X =
[[128 128 129 121 128 128 111]
 [128 128 127 139 128 128 142]
 [128 126 128 136 127 128 107]
 [128 129 127 130 129 128 152]
 [128 122 128 128 128 129 124]
 [128 128 127 136 128 128 145]
 [128 128 127 139 128 128 138]
 [128 128 129 114 128 129 112]
 [128 126 129 115 128 129 128]
 [128 128 129 123 128 128 108]
 [128 129 127 143 128 127 133]
 [128 129 127 144 128 127 133]
 [128 145 128 128 128 127 128]]
Counting starts at 0.
The entry in row 1 and column 0 is 128
What is the entry at row 0, column 2?
A: 129
What is the bottom-right entry?
A: 128
What is the entry at row 1, column 1?
A: 128
What is the entry at row 0, column 1?
A: 128
What is the top-left entry?
A: 128
What is the entry directly above 114?
A: 139
The smallest entry is 107
What is the entry directly below the largest entry?
A: 124
What is the entry just left of the largest entry?
A: 128
The entry in row 2 and column 0 is 128
What is the entry directly below 138?
A: 112
What is the entry in the top-right corner?
A: 111
What is the bottom-left entry?
A: 128
What is the entry directly above the centre entry?
A: 136
The entry directly below the centre entry is 114
The entry directly above 124 is 152
What is the entry directly above 112?
A: 138
The entry just left of the centre entry: 127
